One turn sends every row of this set to another row. A few are shown first. Where does it send the rows asked after them?
zota: [  3   7   5  -4 -14   3   4  -3  13   1   4   4  -2 -21 -11   6   4   7
 -16   8 -12  -2  -1   8  -2   8  -3  -8  -5   2   8  -8]
bori: [  0 -13   2  -5   0  -2   2   6  -8   5  16   6  -7 -17   0 -15   5  -6
   5  12  -2  -3   3   4   5 -11   6  14  -6   2 -23  -9]
litiv: [ -4  -2 -13  -2 -11   9 -15   2   6   6  14 -16  -9 -14 -16   9   4 -10
 -11   4 -18  -5   0   4  -2   2   3  -6  -1   6   6  -2]
Nadop: [ -5 -14  -4  -1  -3   0   2   9  -3   6  12   7   5 -21  -3 -21   5  -9
   8   8   3  -9  -3  -9  18  -9   0  11 -12 -14  -3  -5]
Gebin: [  8  11   7  -7 -10   2   2  -8  11  -1   9  10  -5 -21  -9  -2  -3   8
 -11  -1  -6 -12   3   0  -6   1  -1  -4   8  -7  14  -9]
fuvut: [ -4  -2 -23  -8  -9  -3  -1  -2   7  -3   7 -12   4 -12 -16  14  13  -5
  -3  -2 -14  -7 -10   8   4  -8  -3   2  -5  12   0   1]
kab: [ -4   3   2  -1  15 -19   4  -2  -3  15  -3   6  -2   5  -2   6  -3  -8
  -3  -1   8  -4  10   0  10  -1  11 -12   2  19  -6  -9]
telo: [  6   3 -15 -15   2 -23  19  -1   5  20  -2 -12   3  -4  -3   7  -7 -11
  -4  -1  -1   2   2  -5  15  -6   8  -6   0  15  -4  -3]
pekap: [ -5   2   3   5  -8  -2   4   6   8   6 -11   3   4 -17  -4  15   5  -2
  -3   5 -11   2 -11   4   3   3  -1  -8 -16  13   0  -2]
Fileg: [ -5  13 -21  -9  14 -14  -3  -4   9  11   6  -9   9  -3   7   5   2  -6
   4  -6  13   8   7  -2  10  -5  11   0  -2  10  -3  -3]
zol: [-12  10   0  -8   4  -2   4  -9   9  21  10 -14  -2  -4  -2  12   2   7
   5  -9   1 -14  21 -12  13  -6  13  -9  10  -2  14  -2]
giniv: [ -5  11   4  -1  -2  -3  14  -6   7  28  -1   3  -2  -6  -2  -1 -11  14
   3  -8   6  -3  19 -13  16  -1  10   4   8  -1   5 -11]
Guvu: [  0   7  -4  -3   4  -6   4   0  -3  28  10  -8   1  -4 -12  11 -11   6
   1  -2   2 -11  15 -18  13 -18  17  12   6 -10   4  -1]
Tosa: [ -8  -4 -16 -12  -4   0 -14  -7   2  -9  14  -6  -9 -15   1  -6   8  -7
  12  -3 -14  -3   1  -3   8 -11   7  10  -6   4 -10 -10]
tuf: [-10 -14  13 -10   1  -2  16   2   1   5   5   5  -2 -20   7 -11  10  -4
  -6  12   0  -3  -6   1   7   4  -3  -6 -10  13  -4   1]
sud: [  0   4   1 -12  17 -20  12  -9  -5   8  16  -5   1   3   6  -1   0  -4
  -9   6   2   6   4 -15   8   4  12   6  -1   8  -9  -8]
Buge: [-11  -7  -7   2  -4   8   3  13  -5  17  17 -13  -5 -23  -4  -6   7 -16
   9  -7 -10  -3   7  -4   8  -6  -1  -2  15  -4  14  -1]
mos: [ -2  -9   0  11  -8  -1   0   5   1  14   9  -3   9 -17  -1 -13   1  -8
  14  -3   4 -16  -2 -10  12  -4   0  12 -10 -18  12   2]
vubub: [  7  -3  -5   2 -12   8  -9   6   8  16  16  -9 -18 -16 -11   0  -4  -5
  -9   2  -8  -8   8  -3 -12   2   6  -3   6   5   7   3]
soka: [  5  -1  -5   1  -5  -4  16   7   9   2  11  11   0 -13  -7  -9  19  15
   5   5   5 -17   2 -10  -1  -1  -3   2  -5 -13  11  -3]
Fusus: [-12   1  -8 -10   9  -3  13  -4   1  23  16   0  -4  -3  -7  -7   1  11
  -4  -4  17 -11  13 -20  12  -9   8   5  11   2   9   4]
muzil: [  8   3 -10  -7   8 -22   7  -4  -3  10   8  -8   0  -1   2   2   6   2
   0  -9   2  -6  18   6  23  -3  18  11  -3   7 -12  -8]
dos: [  0  -5   3  -2  -5  -1  15   5  11   0   4  16   1 -20  -3 -14  13  12
  -4  14   6  -8   0  -3   7   3  -5  -4 -14  -3   2  -4]
vezok: [ -1   6  -3  -4   0  -1  18  -5  11  34  16 -13   8   0 -12  10  -4   7
  -7   3  12  -9  13  -8   3   0   5   3   8   2   3   0]
Nosa: [-11 -12 -15  -2  -4   7 -11   9  -7   5  15 -11  -8 -19  -8  -7   8 -18
  11  -2 -16  -6   3  -6  17 -11   5   2   0  -5   2  -6]

bori turns into Tosa
vezok turns into giniv
Now find these:
Gebin turns into soka
Nadop turns into Nosa
Fileg turns into telo

One turn sends every row of this set to another row. A few are shown first. Where does it send the rows asked after them?
nesod: [ 16  -1   5  -9  -4 -16   5  16 -10  -3   6   4]
Dof: [  3  -8  11  -3 -12 -22  16   4   1   3  -2   2]
gigiz: [ -7  -3 -11  -4  -3  -7 -13 -10  -1  -6   4   7]
zabe: [ -5 -21   0   9  -2  -5   5   7  -4  -5   5   7]
bukun: [ 10  12 -10  -4   4 -13   0   9   2  10   9   6]
tul: [ 15   7   9   1 -14  -1   5  11  12  -3  -3   5]
nek: [  2 -19  -8   1   4  -8   3   6  -6  -1   6  13]
vovuf: [ 6 -1 -5 -8 15 -8 -6 19 10  7 -5 -1]
kura: [  0   2   4  -5   2  -1  12  17   5   3 -10 -10]
pufek: [ -9  -3   5  -5   0   6 -10  -1  14   0  -9  -3]
pap: [ -9  -9   0  -6  -3 -12  -2 -12   2 -16  -3   2]
fimov: [ -1  -2  14   7  -6  -8  10  17   1   6 -13   1]
gage: [ -6  -6   0 -13 -10  -7  -2   2  -9  -8  -9 -13]
Lavul: [  0 -13   9  -8  -3  -6  10   6 -18  -4  -8  11]
kikis: [ -3  -2  -1  -2  -1  -2 -14   2 -12   4  13   7]
mopu: [  3  11   6 -11 -13  -5  -7  -9  -9  -2   1   5]
Vuk: [ -2   7   5 -12   0  -4  -5   6  19 -16  -8   2]
sesa: [ -2   0  10  -5  -8  -2   6  14  12  -9 -22   4]
pubo: [ 9 -4 -3  4 -8  5 -3  4  7  1 14 -2]
lagu: [ -4  -9   5  -3   9  -5  -3   1   2 -14  11  18]
daku: [  4   2   7  -1   1  -3   1  11  -4   1 -14  25]
vivu: [-8  9 14 15 -1 -6  6  6 -2  1  7  8]
gokod: [-10 -14   2   8  -6   1   5   4  -2 -11  -2  14]
Zaten: [  7 -14  15 -13   8  -7  -3  17   7  -8  -4   5]
lesi: [ -2  16  -5 -10   6 -13  -3   4  13  -8   6   4]
seze: [-14  -6   0  -7   6 -22   7   9   8 -14  -1   1]
Dufu: [  3  10  -6   5 -12  -9  12  19   2  -5  -8   2]
rubu: [ -2  11   4  -7  10 -14  -1   7  13   7 -11  14]
bidul: [ 12   0   4   5   0 -10   6  17  -2  16   3  -1]
Sakom: [  0  -1 -23  -4  -6  -9   5   4   6  -3  -4   9]
Bogi: [ -3  -3  11 -13   4 -14  -3  -1 -14   9  -6   2]
zonan: [  1 -18   9 -12  -3  -7   6  -2  -4 -12  -9   4]
nakur: [ 11  16   1   0  -6  -9  -6   7  11 -12 -11   3]
senu: [  1  12   3   2  -1  -4  10  11   7 -11 -16  -8]
viz: [ -4 -10   4  -1  -1   5  -3   1   3 -15   0  20]
mov: [  5  14  -4  -8   5  -9  -4  14 -12  -6   3   9]
deto: [ -6  -6   8  -1  -1  -7   1   9 -22   3   8  11]
kava: [ -5  -9   3 -16  -2 -11  -2   4 -13   3 -15  -6]
febi: [ -2  10   5  -7  -1 -20  -1  16   9  14   3   8]
Diged: [-12  15  -1  -4  10   0 -11   7  -1  -8   1  -1]
rovuz: [  0   3   0 -11   1  -7   9  20   6  18  -7   2]
Miv: [ -1  10  19  -2   0 -10   3   4  18  -2   0   8]
taduz: [  4   4  14 -13  -3 -10  -8  -6 -10   8   4   5]
bevi: [ -5  -8   4  -4 -11  -9   6  -4  13   5 -16   5]
Denab: [ -4 -10  -5  -1  10 -12   1   2  -5  -7   9  19]
sobol: [ -2   3  -4   1   4 -12   7  24   4  -1   2 -12]
Leb: [ -4   7   0  -9 -16  -6  -3  -5  -9 -12  -1  -6]
ladi: [  9  13   8  -5  -5 -17 -11  11  14   0   5   5]

pufek turns into Diged
fimov turns into sesa
Now find these:
lagu turns into Denab
pap turns into gigiz
kava turns into gage
vivu turns into daku
tul turns into Miv
ladi turns into febi

